One turn moves each row of this set onto another row. After a few examples, where does it send each row asked below?
Z_865: [ -4  19 -14  40  15  28  12 -46  -3 -24  17   5]
Z_219: [  8   4   2  37  -4  12  -1 -45  -6 -41  25   9]
Z_602: [-28  19  -5  75  15  29 -27   6  -6 -16  14   2]
Z_478: [-16  18  -8  66  -3  27 -61 -46   1 -29  -2  -3]
Z_425: [ 13  -3  13  56 -22  32 -16  -3 -13 -21 -17  22]
Z_104: [ 13  18 -11  56  39  -1 -29 -15 -12  -1   2 -18]
Z_373: [  0  16 -16  69 -13  13 -63 -41  -5 -14 -12  -4]
Z_412: [-22  26  -3  68  -1  19 -30  10   8   3 -11 -12]
Z_44: [ 10  21 -17  57 -11  52 -34 -24  -1  14 -13  20]
Z_864: [-11   1   8  56   2  21 -37  15 -20 -18  23   5]
Z_89: [ 29   3 -20  53 -14  44 -41 -12   8  12   9  15]
Z_574: [ 12   2 -16  64 -13  10 -68 -33   0 -19   8  -4]
Z_452: [  1  23   3  45  37   9 -29 -23 -27  -9  -6 -10]
Z_101: [ -2  16  16  32  35  14 -34 -20  -8 -17   2 -22]
Z_710: [ 13  22 -16  53 -12  -2   2 -45  18 -12  -8  -9]
Z_473: [ 18   0  -5  20   2  18   1 -34  -6 -26  28   1]
Z_367: [ -6  18  -5  49  -1  69 -34 -29   7  -6   3  19]
Z_964: [  7  28 -21  43   2  15  11 -42   9  -2  -8  -8]
Z_826: [ 15  -7  -8  81  -3  33 -10  -1  -6 -25   7  27]
Z_387: [  2   2  -7  81  -1  41  -8  -2  31 -24   2   6]
Z_120: [ 29   8 -12  24 -12   4  -1 -30   6  -3   3 -10]
Z_511: [ -3   8   8  49 -14  10 -41  18  -7   0  -3  -7]
Z_921: [ 12   0  -8  45  -4  60 -40 -17  16  -8  24  14]
Z_707: [ 11  12   1  41  36   5 -34 -13   7  -9  10 -29]
Z_272: [ -4   2 -10  61  -4  23 -67 -38   5 -34  19  -4]
Z_729: [ 25   1   0  30 -21  -3  -8 -36   9 -23   9  -6]
Z_586: [ -4  24 -15  59   4  13   9 -54   2 -30   7   6]
Z_618: [  0   6  15  56 -19  40 -15  -5  24 -20 -23   2]

Z_104 -> Z_707
Z_729 -> Z_219
Now these:
Z_478 -> Z_373
Z_120 -> Z_473
Z_864 -> Z_602
Z_618 -> Z_425
Z_367 -> Z_44

